rotation steps, each row followed by its count of steps
The counts run from 0 to 975.
[ -7   6 -33 -38 -47  19  42 -10  19  20 -12  10  31  28  16   8 -51 -11
  83 -10   7 -14   5 -53   2 -13 -14 -10 -40  -9 -20 -20  39 -17  -3 -27
  -6  45  12 -13 -47   4  20 -14 -14 -27  33 -15   5  15   0 -18 -41] : 400
[ -1  54  31 -31  34  30  11 -32 -27   5 -48  31 -25   4  14 -50  11 -37
 -11   8  -7  22  12   8  -8 -24  50 -14  35  19  11 -35  57  -1   1  18
  33  12 -13  13  58  21   1 -40  26  46 -14  21 -34 -25 -15 -47  26] : 346
[ 30  -9 -28  -3 -35  32   9  53 -22  -4   0 -49  37  19   8  13  25  38
   1  -2 -25   9 -54  15  -7 -42 -30  22  18 -58  28   3 -39  44  -8  18
   2  -2  -1  -7  25 -51  -5 -42 -72 -24 -30  24 -35 -14  18  -4  25] : 155
[-48 -32 -14  15  17  10  51 -14  46 -11   3  -8 -18  62 -22 -20 -27   2
  29  32 -20 -10  20 -49 -17 -36 -16   9 -49 -29  -8  -6  14 -11 -16  14
  21  20   8   3  -1 -19 -17 -33 -30 -12  32  11 -10  20 -19  -6 -80] : 418
[   5   31    9   26   46  -24    2   14    2   28  -42  -13  -40    1
  -11  -20  -10   15  -13  -14   20   38    2   14   19   -6    7   14
  -57   31  -49   14   -8    7  -11  -10  -17 -100   -5   -8  -22   25
   -6   14   18   79   20   12   29  -12  -25   31  -25] : 264
[ -8 -15 -27 -27 -59 -17 -12 -16  11  63 -56 -13  10  36  30 -20  -8 -41
  15 -24  -3 -56  35  -1  29  -6  19   3   2  -1  11 -11  22 -35  36  17
 -11  17  15 -10  20  24   3   4 -58 -12  63 -37   2  31 -16  -9 -39] : 83
[ 40  22  45 -16 -18  37  -8 -24 -32  41 -40  -9  50   9   6  -4   8   2
 -12 -21 -46  -2 -50   9   3  33   7 -25  39 -12  60  12 -18  48   6  30
  -4  32 -39   3  -4 -34   3 -20  -2  18  21  30  -5 -36  43 -57  29] : 822
[ 12   5 -38 -19  14  -6  35   1 -17  -4   2 -21   9 -44  16  50  11  13
 -50 -39 -11 -21 -26  11  -3  18   9 -38  -2  58 -22 -17 -35   5  -8 -10
 -47  19  29 -51 -19  19   9   6 -52  28 -11  43  27  30  67  27  31] : 763
[ 19  40  25  24  45 -30 -15  40  -2   1 -28  -5 -40 -25 -18  -4   0  17
 -25 -32   5  50 -32  12   9  31  11 -18 -35  41  -7   8 -26  -7 -32   8
 -23 -42  -9   0 -16  38  -6  12  25  76   4  43  32 -30  24  14   3] : 272
[-54 -24  28  18  68 -17 -27 -48 -28 -47  43 -44 -53  15 -27 -36   9 -11
 -29   9 -16 -25  15  20 -15 -22  40 -24 -19 -10  -3  39 -11  10  -2  36
  15 -14  -2   6  18 -25 -31  68 -15  21 -22   9  -2   9   2   2  16] : 432
[ 26  -9  10 -49  -2   0  -5 -28 -18  -2 -37  55 -24 -15  54  -3 -19 -51
  30 -14   5 -15  35  20  17  -3  40  -5  16  10 -29 -73  44 -10  11  -1
 -21  21  18 -14  -2  50  18   0  36  38 -11  24 -36   1  20 -24  45] : 556
[ 40  48 -17  30  30  14  24  35  39 -29 -56  27   5 -27   6  -4  27  22
 -33   3  17  54   6 -23  18   5 -10  -2   3  35   4  10  -9 -26 -11 -18
   9 -13 -27 -14  -2  27   8 -43  32  54  25  40  20 -15  -1 -20 -17] : 947
[-37 -11   3   1 -26 -28 -57   9  14 -70  50  18 -31  -9 -45  10 -19 -42
  -2  21  43  -9   7 -38 -19  22  14 -38 -17   7  23  -3  15 -63  -3  -6
 -18  21  11  11   0   0  -2  67  46  -5  -5 -17  23   7 -24   1 -10] : 879
[  1 -24 -15   1  -1 -13 -49   0   2 -57  18 -16 -47  41 -56  24   7  -4
 -48  -5   3  -7 -38 -11  13  24   0 -65  14 -20  51 -14 -56  -9 -20  23
 -19  35  -3  11   6 -43 -34   1 -19  21  29  57 -15 -26  38  17  -5] : 657
[-39  45 -11 -13  -8  32 -10   9  24 -19  34 -15   8  54 -44   1  -7  11
   4  -6  13  12 -41 -52 -42   0 -15 -46  -4  -3  62  27  20 -25  -6  12
  24  63 -34  28  23 -50 -13 -22 -24 -10  -6   9  14 -35  -5 -25 -25] : 506
[-17  11  -5 -16 -22  26   6  -6 -24  -1  26  25  -1 -42  10 -17  10  34
  -1 -16  -2  24  -2  -4  -4 -33  -1 -19  14  30 -46  67  18  20  50 -11
   5  21   4 -46 -28 -22  27  41 -11  -2 -25 -23  28   3 -22  -8  89] : 616
[ 50  -3 -41  29   7 -10 -36  41  -6 -38  27 -50  22   0  -6  26   9  38
 -13   9  35 -13 -24   8  16  17 -26   6   4 -41   4  26 -78   5 -24 -31
 -20 -16 -28 -23 -14 -26  18  30   3 -52 -40 -17  37  21  24  35  11] : 377
[ 10 -35  -7  23 -28 -14 -35   9 -17 -56  47 -49  21 -22 -11  41  24  23
 -13 -18 -11 -11 -34  -7 -15  31 -26 -43  -9 -21  25  34 -54  21 -20  -8
 -19  36 -13  -5 -54 -32   9  47 -13  -8  -3  10  29  -3  53  23  22] : 974
[ -9  27 -26  -5   4  40  57 -11  37  37 -15  37  11  30  18 -45 -57   9
  51  16  12  17  18 -37 -10 -40 -11  21 -27  -4 -47  22  51 -16   5 -19
  30  16 -24 -13  -8 -12   8 -23  25 -39 -11 -14  35   7 -55 -20 -36] : 31
[-26 -40 -31   9 -11  22  49 -19  77   1   8  73 -25  30  -6 -32 -25   7
   4  38  -3  -1  31 -29 -16 -11  -1  21   0 -15 -32 -12  14 -56  -4   8
  28  46  -8   0 -16  17  -1 -30  21 -43  23   1   9  37 -17  -6 -58] : 787
[ 31 -30  -9 -51  -9  23  23  12 -23   2 -13  35  -7   2  47  -1 -39 -26
  26 -26 -44  -8  -6  24  -3 -15  20  -9  20   1 -26 -70  23   4 -17  29
 -32  14  15 -17  -2  33  13 -23   1 -11 -23  65 -32  23  36 -17  58] : 549
[-47  38 -13   5   4   6 -30  -4   3 -39  43 -25  -6   4 -49  13  30  -1
 -14  18  48   4 -11 -38 -16  -7  -5 -30 -19  26  39  55  20 -17  24 -30
   8  12  -2  14  26 -47 -13  44   2  14  -7 -45  20 -28 -64  -5 -10] : 510
[  1 -43  20  51  22 -23 -32   3  -3 -64  21 -30 -24  15 -44  -2 -22   2
  33  30   3   4  -9 -36  16   3 -16  -7 -63 -28  -4  36 -21   7 -29   4
 -23 -46  -4  12 -25 -15 -20  61  52  19  28   6  20  -1 -28  -4 -25] : 53
[-24   0   1   3  19  -3  29  -4  46  19  34  52 -53  31 -40  -1 -37   8
  -4  16  12  12 -27  -5 -29  54   5   4 -16  -4 -23 -35 -20 -29 -51   9
 -17 -22 -28  30 -27  -7  -9 -26  14 -38 -21  23  38  12   0  48 -59] : 112
[ 38  62 -21 -38  37  45  53  -7   2  30 -58  46   3  24  15 -43 -29  -8
   3 -24   2  33 -16  -9   6  -5  10   2  17  28 -23 -27  37  -3 -12  -9
  -6  18 -27 -12   6  29   3 -59  32  17   0  59   1 -16  21 -32  16] : 936
[ 18 -38   3  -2 -79  -2  27  49  25  34 -19  19  58 -40  28  44  42   2
  -6   7 -42   9   6 -12 -20  37 -12  28  17  14  24  -2  -8 -37   0  17
 -32  16   8 -21   0  17   6 -18 -46 -11  27 -18  -3  17  24 -47 -29] : 305
[ 10  21 -20   6  20  24  17 -10 -18   2  40  -3  24 -28 -25  21   9  44
 -45 -23 -13  14 -62  -7 -19  26 -18 -41  19  36  -9  64 -33  36   9 -28
  -9  31 -16 -32 -23 -43  15  30 -16  -7 -34   8  49  10  22   9  51] : 605
[-33   8  65 -15  27 -26 -24 -40  -2  32  14  43 -56   5 -20 -28 -38 -39
  13  19  41   9   5  11 -21  30  38  -2 -15   0 -15 -29  27 -24 -23 -10
 -12 -29 -24  25 -26  19   5  33  76   1 -28 -23  31  12 -33  33 -18] : 116
[-20 -30  30 -38 -67 -13 -19  28   1   8   6   0  44 -43  43  -8  42 -17
   3 -13 -24   6  31   3 -16 -15   9  -8  16 -10  21   5  15 -30  29  23
  23  42  -1  -3   3  12  28  12 -50   3 -11 -37 -18   1  17 -45  34] : 302
[ 20  28 -54 -48   4  12  52  29 -19  -2 -22   0  -1  17   5  25 -20  10
   0 -50 -17  20 -36   5   1 -12 -13 -32  -3  29 -16 -40  -4  19 -13  11
 -40  33  24 -27  -5   1  -4 -45 -56  21 -27  65  -2  -7  39  22  47] : 173
[ 15  27  74 -18 -19  20 -30  -9 -11  21 -27  21  41  -1  21 -25  15 -37
  37  36  -2  17   6 -30 -14  14  19   9  11 -12  47   0  43 -15   5  15
   5 -12 -47  36  21   5  19   2  51   3   2 -46 -19 -28 -40 -78 -16] : 135
[-22   0  -8  20   7 -48 -28  50  21  -9  16  11 -54   3 -22  11 -27  -1
  12  -9  34  26  -7   0  12  16   2  18 -69  14 -44  -6 -13 -42 -27  -6
 -36 -73  21  -6 -23  13  -2  47  11   4  -9 -13  40  14 -30  52 -17] : 861
[-17 -28  31   9   4 -71 -55   4 -11 -18 -18 -25 -52  12 -20   2  -8 -34
  13  -2  22 -25   1 -16  25  16  30 -27 -49   2  18 -29   1 -12 -17  25
 -44 -53  16   8 -13  17 -27  66  28  52  48  -8  -6 -10 -13  25 -25] : 651
[  7 -28 -74   3 -40   8 -18 -15   0 -28   3  -9  -7  11 -18  28  25   3
 -27 -20  -5 -35 -20  -7  17  10   3 -39   9   3  33  12 -60  -6  32 -13
 -13  64  18 -44  13 -35 -19  14 -49  11  51  -5   1  -7   3  17  23] : 78
[ 15  58   1 -56  13  34  47 -24  -1  80 -12   4  40  -7  37   7 -30  10
 -10 -39 -22 -14 -22   9 -22  26   5 -15  33  14 -14 -17  12  26  -9 -19
 -12  37 -20 -16 -20  11  49 -54 -17 -22 -44  20  13  15  54  -9  17] : 14
[ -4  23  73  -3   9 -11 -19  -8 -17  12   6  59 -14 -44 -27   1   0 -42
   3  20  19  29  -2 -16 -17  46  26 -13  -4  23  10 -19  36 -10 -18 -14
 -27 -29 -32  27  -4  16   6  34  77  28  -2 -27  13 -18 -40 -20  -4] : 124
[-33   7  18 -31  -6 -46  -6  49  30  19  -3  10 -25  36  -5 -37 -57 -20
  49 -26  -3  24 -16 -18 -13   7   2   2 -46   5 -12 -54  36 -60 -40  44
 -14 -36  -3  24 -19  26 -12  10  -3 -16 -18  31  14  14  12   0 -41] : 865
